[[5.709,5.401,2.717,2.733,3.382,2.297,3.389,4.177],
[4.039,3.539,3.671,3.731,2.458,3.577,4.798,3.013],
[3.187,3.918,4.170,3.277,2.572,4.051,3.141,2.389],
[3.660,4.791,5.838,4.629,5.660,2.265,4.113,2.782],
[2.870,4.684,4.141,3.444,4.395,3.012,3.493,4.471],
[3.051,4.431,3.907,4.170,2.573,3.959,3.964,4.442],
[3.356,4.935,3.482,2.460,5.508,3.342,2.662,3.770],
[6.514,2.992,4.794,3.633,3.295,3.506,3.438,2.853],
[4.183,2.057,3.234,2.322,2.668,5.884,5.261,2.953]]
->
[[5.709,5.401,2.717,2.733,3.382,2.297,3.389,4.177],
[3.356,4.935,3.482,2.460,5.508,3.342,2.662,3.770],
[3.660,4.791,5.838,4.629,5.660,2.265,4.113,2.782],
[2.870,4.684,4.141,3.444,4.395,3.012,3.493,4.471],
[3.051,4.431,3.907,4.170,2.573,3.959,3.964,4.442],
[3.187,3.918,4.170,3.277,2.572,4.051,3.141,2.389],
[4.039,3.539,3.671,3.731,2.458,3.577,4.798,3.013],
[6.514,2.992,4.794,3.633,3.295,3.506,3.438,2.853],
[4.183,2.057,3.234,2.322,2.668,5.884,5.261,2.953]]

[[3.309,-3.571,1.131],
[-6.640,0.269,-0.028],
[-6.720,1.041,-1.236],
[4.409,-2.639,2.141],
[2.087,1.020,1.894],
[1.111,2.482,1.299],
[1.290,2.319,1.414],
[-3.527,-0.613,1.179]]
->
[[1.111,2.482,1.299],
[1.290,2.319,1.414],
[-6.720,1.041,-1.236],
[2.087,1.020,1.894],
[-6.640,0.269,-0.028],
[-3.527,-0.613,1.179],
[4.409,-2.639,2.141],
[3.309,-3.571,1.131]]

[[-2.659,-0.863,0.653,5.149,0.808,-1.779,1.011,-3.488,1.344,-1.942,-0.511,-1.587,-0.702,-1.807],
[0.859,2.910,-3.412,0.588,5.062,3.751,1.956,3.824,2.450,0.197,-0.714,1.459,-1.899,5.805],
[1.701,0.064,-0.197,2.583,-1.438,0.781,2.460,1.870,-1.260,2.486,-1.060,-0.298,-0.163,2.296],
[0.143,-1.734,-2.266,0.410,-7.303,5.679,0.569,-3.929,0.166,-0.543,-0.695,1.417,1.440,1.370],
[0.884,1.806,-1.396,2.653,-3.147,1.260,1.032,2.346,2.460,3.172,1.848,1.848,-1.274,1.050]]
->
[[0.859,2.910,-3.412,0.588,5.062,3.751,1.956,3.824,2.450,0.197,-0.714,1.459,-1.899,5.805],
[0.884,1.806,-1.396,2.653,-3.147,1.260,1.032,2.346,2.460,3.172,1.848,1.848,-1.274,1.050],
[1.701,0.064,-0.197,2.583,-1.438,0.781,2.460,1.870,-1.260,2.486,-1.060,-0.298,-0.163,2.296],
[-2.659,-0.863,0.653,5.149,0.808,-1.779,1.011,-3.488,1.344,-1.942,-0.511,-1.587,-0.702,-1.807],
[0.143,-1.734,-2.266,0.410,-7.303,5.679,0.569,-3.929,0.166,-0.543,-0.695,1.417,1.440,1.370]]

[[4.514,2.435,0.948],
[1.349,0.739,-1.001],
[7.488,5.289,-1.764],
[-0.024,3.477,2.588],
[-3.097,-3.764,0.191],
[-3.669,4.969,-4.742],
[4.547,-4.440,0.730]]
->
[[7.488,5.289,-1.764],
[-3.669,4.969,-4.742],
[-0.024,3.477,2.588],
[4.514,2.435,0.948],
[1.349,0.739,-1.001],
[-3.097,-3.764,0.191],
[4.547,-4.440,0.730]]

[[-1.941,0.616,0.666,-0.167,2.679,1.776,-3.472,2.768],
[0.006,-2.183,-1.107,1.081,-0.987,-3.149,1.442,1.395],
[1.628,-2.782,2.864,-0.187,-1.245,4.933,-1.098,-3.672],
[1.289,6.127,2.870,-3.684,-6.861,-2.344,7.432,-2.402],
[6.001,4.126,-3.464,-1.634,0.737,-4.966,0.534,-1.121]]
->
[[1.289,6.127,2.870,-3.684,-6.861,-2.344,7.432,-2.402],
[6.001,4.126,-3.464,-1.634,0.737,-4.966,0.534,-1.121],
[-1.941,0.616,0.666,-0.167,2.679,1.776,-3.472,2.768],
[0.006,-2.183,-1.107,1.081,-0.987,-3.149,1.442,1.395],
[1.628,-2.782,2.864,-0.187,-1.245,4.933,-1.098,-3.672]]

[[-0.954,-7.079,1.854,-1.952,0.967,5.900,0.153],
[-4.647,-0.667,-5.886,3.008,0.502,1.097,-3.110],
[3.347,-1.370,5.084,1.082,3.229,-5.216,-0.289],
[-4.595,-0.297,-6.041,1.421,-0.864,3.160,-1.964],
[0.073,-4.227,2.232,3.105,4.568,-4.021,-2.671],
[1.791,0.682,1.827,-4.829,-3.501,5.063,3.720],
[0.790,7.125,-2.104,1.948,-1.092,-5.779,-0.177],
[-0.229,-7.250,2.997,-1.855,1.528,4.902,0.243],
[-2.124,0.238,-2.724,4.775,2.846,-4.771,-3.613]]
->
[[0.790,7.125,-2.104,1.948,-1.092,-5.779,-0.177],
[1.791,0.682,1.827,-4.829,-3.501,5.063,3.720],
[-2.124,0.238,-2.724,4.775,2.846,-4.771,-3.613],
[-4.595,-0.297,-6.041,1.421,-0.864,3.160,-1.964],
[-4.647,-0.667,-5.886,3.008,0.502,1.097,-3.110],
[3.347,-1.370,5.084,1.082,3.229,-5.216,-0.289],
[0.073,-4.227,2.232,3.105,4.568,-4.021,-2.671],
[-0.954,-7.079,1.854,-1.952,0.967,5.900,0.153],
[-0.229,-7.250,2.997,-1.855,1.528,4.902,0.243]]
